In the rows, zero is written as 128.
The rows of Z fall into 4 groups, and each row is roughly a mix of its group's hidden directions.
Z, 196 rows:
163,164,165,158,103,88,107,119,147,158,145,136,167,140
92,61,95,84,142,135,128,151,150,114,132,128,110,142
130,162,119,135,106,121,163,132,114,123,127,93,49,124
136,103,108,204,130,110,138,156,111,166,137,105,145,137
105,124,120,124,116,182,177,140,98,114,132,149,73,131
142,137,102,162,111,177,113,148,95,176,118,156,157,113
122,136,113,155,92,74,111,115,154,117,167,113,84,148
156,143,153,124,96,72,83,122,157,114,141,95,137,150
92,141,158,91,110,117,118,108,167,153,118,93,177,143
153,165,136,124,90,80,90,105,161,120,136,88,130,140
110,111,112,138,113,87,121,144,174,156,145,94,79,156
134,130,137,148,71,126,102,108,124,96,168,92,87,145
97,191,97,141,100,146,126,95,166,144,144,115,109,128
122,103,160,113,114,79,76,107,155,131,134,117,151,169
149,73,138,118,150,95,90,162,97,152,110,155,143,134
157,108,144,147,117,142,141,170,80,97,139,152,84,102
130,126,151,147,104,181,175,105,128,95,134,135,88,96
148,190,88,124,144,137,110,137,77,124,97,120,116,110
153,75,170,92,135,139,125,159,98,101,140,126,96,141
156,130,123,147,128,192,123,98,159,102,135,152,165,97
137,105,158,118,169,102,149,158,129,71,153,131,91,143
118,77,160,145,89,106,74,119,111,100,133,150,117,138
128,94,137,142,131,157,150,160,106,67,146,154,89,115
113,66,154,128,128,127,130,185,83,132,113,132,130,151
128,124,184,149,120,89,118,93,162,111,166,146,151,106
138,76,162,108,150,103,136,148,87,148,123,143,173,149
134,160,115,126,161,161,178,85,147,106,124,134,129,82
151,99,144,97,136,170,135,141,71,119,99,165,145,111
107,137,92,173,116,116,157,133,158,149,152,96,81,153
115,84,134,127,86,176,143,114,105,103,122,175,149,113
114,71,168,176,109,129,148,139,89,129,122,100,130,138
141,117,146,80,158,173,132,114,91,117,86,146,143,98
132,184,109,125,82,118,131,71,133,94,121,134,109,114
143,127,161,111,132,161,173,93,143,91,126,166,104,94
133,82,153,157,138,104,132,168,97,127,125,182,137,99
174,142,145,80,90,171,108,108,124,108,108,103,119,143
112,104,116,149,137,140,180,170,116,150,153,138,86,165
140,173,112,176,122,130,168,151,162,150,164,102,120,141
125,92,172,140,91,150,144,151,109,87,155,171,133,125
113,115,127,94,122,165,128,165,90,121,89,103,181,125
126,174,85,159,130,163,170,125,121,118,139,117,91,96
139,130,125,137,159,192,151,132,104,95,128,157,106,84
86,126,105,135,126,112,156,133,165,196,110,132,104,106
112,125,135,184,61,143,124,112,115,106,149,108,98,123
125,80,133,135,116,119,85,143,104,137,119,176,180,143
137,140,147,119,146,79,96,85,177,123,141,134,158,97
149,128,132,124,146,147,174,161,65,103,120,136,96,101
126,138,108,114,164,137,172,115,103,151,92,186,138,104
139,151,142,166,85,96,102,120,188,114,160,125,135,127
135,87,140,160,134,109,134,189,102,170,135,134,114,158
136,111,152,80,147,91,120,89,155,134,104,155,173,123
131,145,136,201,115,119,144,131,167,96,157,116,98,136
140,175,132,158,109,128,124,105,141,163,150,136,195,116
136,100,136,130,187,142,177,142,130,104,145,177,116,113
117,147,130,143,97,95,126,93,185,135,146,84,95,133
157,122,174,112,129,53,110,128,126,110,121,109,152,138
118,179,167,114,132,108,137,109,173,85,144,104,102,133
122,113,125,150,106,178,155,136,123,95,142,142,62,111
100,129,149,152,104,105,163,124,151,120,155,74,93,162
182,155,109,154,159,103,103,152,133,161,121,93,104,144
127,151,127,81,138,92,72,114,162,135,116,104,145,159
127,141,105,103,145,78,76,153,131,140,116,105,103,170
151,86,161,108,113,140,111,167,83,131,99,169,143,133
127,182,130,147,94,139,126,133,185,142,135,91,95,142
154,106,132,185,95,122,106,129,92,115,159,165,155,113
110,106,105,149,136,173,174,106,162,112,142,136,100,85
114,145,123,186,87,114,116,122,165,142,148,76,137,135
152,101,160,138,134,127,98,92,158,103,132,154,189,116
143,116,113,145,184,92,118,122,82,154,115,124,176,120
106,137,119,177,78,150,144,116,146,116,167,127,86,151
125,137,90,121,183,92,127,153,122,168,110,100,163,142
100,93,119,166,120,130,131,149,134,162,140,128,63,163
115,135,72,161,143,146,153,104,98,104,122,135,84,96
134,117,146,110,139,105,122,135,113,192,106,88,170,160
138,103,161,119,145,114,100,131,137,160,136,154,203,116
114,142,153,153,119,110,146,144,139,182,149,68,96,126
140,194,94,132,152,128,120,141,104,153,108,77,136,122
143,120,153,109,120,154,129,141,130,92,132,158,48,128
130,119,104,164,133,102,115,154,60,159,102,120,157,116
133,108,119,125,138,186,141,186,82,127,122,161,129,132
121,150,139,154,76,97,109,97,184,122,148,103,139,129
143,114,166,77,162,137,138,140,94,103,120,181,140,123
159,110,116,131,161,140,164,184,88,121,112,159,123,155
131,145,151,140,105,97,104,122,168,96,168,81,100,152
122,100,127,137,175,137,186,158,87,139,93,113,117,128
135,110,122,156,78,154,77,118,142,119,151,150,176,120
168,145,140,146,114,143,125,127,116,68,138,164,83,100
123,104,119,118,160,148,146,181,108,170,99,96,92,139
151,90,147,141,138,180,154,156,98,106,119,172,125,103
118,135,132,110,43,139,151,115,114,112,124,138,135,168
128,78,172,122,147,91,115,144,125,158,124,126,179,152
140,138,143,73,158,156,158,117,91,99,93,118,108,103
137,99,141,107,140,157,139,149,55,117,101,167,136,123
112,138,135,158,115,135,144,71,181,101,156,107,112,102
121,181,95,155,119,143,94,101,163,109,163,108,117,105
147,119,133,146,122,142,136,141,72,97,130,195,111,103
130,97,125,157,138,117,141,189,108,175,131,119,96,161
127,137,134,155,132,131,178,148,75,102,120,128,69,130
139,131,137,185,108,98,108,139,154,92,185,120,116,136
131,167,115,119,134,134,152,84,137,146,112,116,196,98
136,121,140,178,102,177,128,148,88,90,124,105,115,99
128,157,98,113,163,183,113,113,109,109,109,130,172,95
129,71,153,151,106,84,87,135,139,117,158,143,101,136
143,81,156,156,128,126,101,170,98,95,153,167,133,137
142,109,136,117,156,107,89,122,116,131,102,132,203,101
98,171,87,170,115,127,107,87,160,141,133,135,160,131
106,120,78,140,112,97,70,162,127,140,147,123,122,164
176,130,142,104,165,83,122,111,83,147,104,105,116,146
157,98,128,151,101,93,84,125,153,86,166,156,121,129
130,100,116,93,158,58,98,146,109,131,101,137,131,146
135,128,120,74,138,176,118,136,95,140,95,137,175,151
160,131,143,122,124,73,93,112,147,155,114,73,144,148
105,154,153,126,88,165,125,80,139,105,138,120,171,99
147,117,146,82,142,150,192,134,133,123,116,179,113,125
113,124,49,150,133,106,91,155,119,145,136,148,113,117
129,89,177,111,120,83,112,121,133,77,145,118,100,111
114,95,128,84,136,146,103,146,115,170,117,148,189,138
74,150,113,141,68,125,114,107,142,134,142,83,126,143
142,116,122,89,180,135,156,155,104,124,93,115,77,127
135,94,149,143,110,173,144,149,90,92,129,175,156,137
138,166,105,134,181,97,143,112,179,128,161,142,120,108
125,157,112,97,139,94,82,98,153,145,115,110,182,136
109,118,106,157,118,99,137,135,171,186,133,142,176,139
101,64,110,149,129,115,139,128,171,127,165,168,125,122
125,102,170,135,91,105,104,157,102,114,140,123,116,188
142,126,147,158,146,146,158,136,163,79,166,93,97,149
142,70,153,166,110,111,107,170,111,135,151,158,138,147
145,179,82,122,122,125,85,117,140,120,163,109,164,106
128,123,123,101,102,182,101,88,101,95,108,156,151,108
129,88,141,96,155,144,134,172,89,146,103,162,165,132
105,159,109,110,133,85,114,102,176,160,131,87,151,143
131,194,127,132,125,134,106,85,149,111,126,72,125,118
118,120,114,152,122,64,104,154,127,164,129,86,109,161
131,169,119,144,108,81,97,152,156,134,139,93,152,171
125,84,131,135,128,110,131,183,94,149,124,111,77,157
157,133,129,157,135,74,71,113,127,133,154,114,170,131
109,87,146,141,121,70,101,136,136,131,169,129,81,126
118,168,98,186,124,145,164,117,159,117,147,115,93,111
101,176,95,166,103,111,144,100,155,148,129,108,88,119
129,131,123,66,133,119,75,115,134,165,123,93,144,159
104,185,120,133,97,121,125,98,184,141,151,107,109,144
133,129,153,52,139,127,134,101,137,98,90,154,125,110
119,148,133,158,145,98,161,152,81,91,137,106,93,160
104,96,126,87,158,148,144,162,69,145,111,142,124,150
113,150,107,153,102,85,108,125,158,156,143,71,112,151
130,162,116,106,172,99,126,90,140,148,105,162,177,121
131,66,150,140,96,148,118,168,85,103,134,144,115,144
118,108,127,123,134,157,156,170,60,132,107,155,99,135
137,128,120,127,141,135,136,150,136,112,132,132,31,124
129,114,130,120,167,90,157,170,91,163,108,125,96,158
99,126,158,115,133,129,117,99,132,125,113,157,209,114
105,119,94,155,119,157,171,148,155,105,138,160,79,114
144,191,104,116,143,116,121,90,149,162,122,120,170,107
154,149,129,113,118,127,88,84,158,103,137,137,178,87
137,171,115,111,141,156,141,108,104,143,101,153,196,119
95,145,81,157,157,167,163,148,145,159,127,146,149,114
145,118,127,120,135,135,131,170,52,129,103,167,147,136
135,123,120,136,151,114,117,168,124,177,112,136,200,139
114,124,93,125,169,170,153,164,109,122,144,176,97,127
95,147,109,136,124,65,98,100,174,153,138,112,137,140
128,113,161,110,102,89,110,134,102,142,113,120,181,178
134,111,89,136,143,98,111,161,133,168,125,108,68,154
140,140,121,115,131,140,145,132,127,118,159,204,182,121
136,150,129,78,142,101,72,114,156,151,113,122,171,136
119,152,86,135,109,194,150,112,147,132,135,136,134,80
133,99,151,127,141,163,160,158,63,105,112,149,145,144
99,70,140,89,160,136,142,134,88,153,109,158,122,125
151,93,141,97,128,156,113,148,75,132,129,186,147,129
123,95,90,134,137,168,120,140,55,157,125,132,133,130
96,113,124,184,145,136,171,172,108,129,130,152,97,145
138,103,158,121,111,145,148,161,69,118,99,144,84,148
137,92,151,112,166,149,143,160,80,145,94,162,151,131
126,110,149,136,140,135,176,137,115,97,138,137,51,141
102,167,82,142,142,159,170,115,167,160,120,113,126,111
125,117,151,92,119,81,77,110,145,134,132,103,154,172
113,102,127,156,116,126,147,159,132,129,148,107,51,155
129,182,111,124,113,120,136,71,155,109,109,112,87,106
177,106,153,146,112,153,147,169,73,112,142,152,131,130
138,118,124,70,157,154,152,136,105,155,89,139,166,103
166,143,102,150,147,82,125,158,124,154,135,162,174,152
134,124,107,89,170,105,116,158,105,153,104,146,180,153
150,149,124,133,120,80,65,95,152,134,140,100,158,128
166,110,166,153,122,126,142,137,111,70,152,126,81,114
116,105,120,149,106,182,188,115,141,121,142,152,124,91
158,150,136,72,158,108,117,141,113,142,109,172,169,138
81,129,135,169,93,179,163,124,118,145,141,129,104,154
135,81,168,81,116,106,102,130,84,136,99,148,129,139
109,158,113,140,93,92,99,82,172,143,156,111,143,137
147,119,157,137,123,106,88,133,106,157,125,71,175,147
112,193,85,99,159,151,123,103,149,136,125,149,108,115
116,170,96,169,113,140,118,108,190,129,153,106,135,140
131,99,123,139,137,154,84,180,126,114,171,149,159,157
99,126,108,138,175,158,168,166,96,137,112,148,160,150
119,62,147,122,156,111,137,138,169,138,154,172,143,128
116,161,155,120,154,75,136,96,139,147,125,144,186,120
124,140,78,134,164,176,117,130,100,113,106,155,129,81
Here is one row from each group, named. Which group is each of the other rows in?
143,150,129,86,183,75,143,140,121,135,98,117,157,121
<65>
128,194,106,165,107,122,165,115,125,118,115,99,91,129
<102>
87,67,135,97,129,150,174,145,115,111,123,156,124,133
<86>
136,128,144,86,93,178,132,144,109,90,125,168,105,154
<127>

113,120,108,159,122,107,134,139,141,158,146,114,52,160
<65>
139,133,104,142,187,121,152,150,79,166,141,149,116,150
<86>
119,147,86,116,156,172,137,163,151,171,94,107,108,130
<86>
105,105,123,127,116,108,100,154,120,161,115,73,159,177
<127>
118,159,97,103,151,135,113,87,193,102,141,123,112,116
<127>
94,123,80,135,113,139,148,147,179,164,141,119,92,154
<86>
147,186,70,103,135,95,111,104,148,123,119,113,143,127
<65>
113,111,125,100,151,125,92,132,104,174,125,105,190,148
<86>
87,161,82,130,128,136,129,107,140,185,110,105,104,150
<65>
126,151,98,129,122,62,106,146,124,166,131,114,162,164
<127>
122,96,118,126,137,80,96,155,123,163,135,153,183,150
<127>
150,80,142,96,146,98,114,129,141,84,106,165,151,99
<86>
117,82,138,82,156,157,124,115,130,156,103,157,176,123
<102>
107,164,90,111,149,112,114,99,174,98,148,111,85,126
<86>
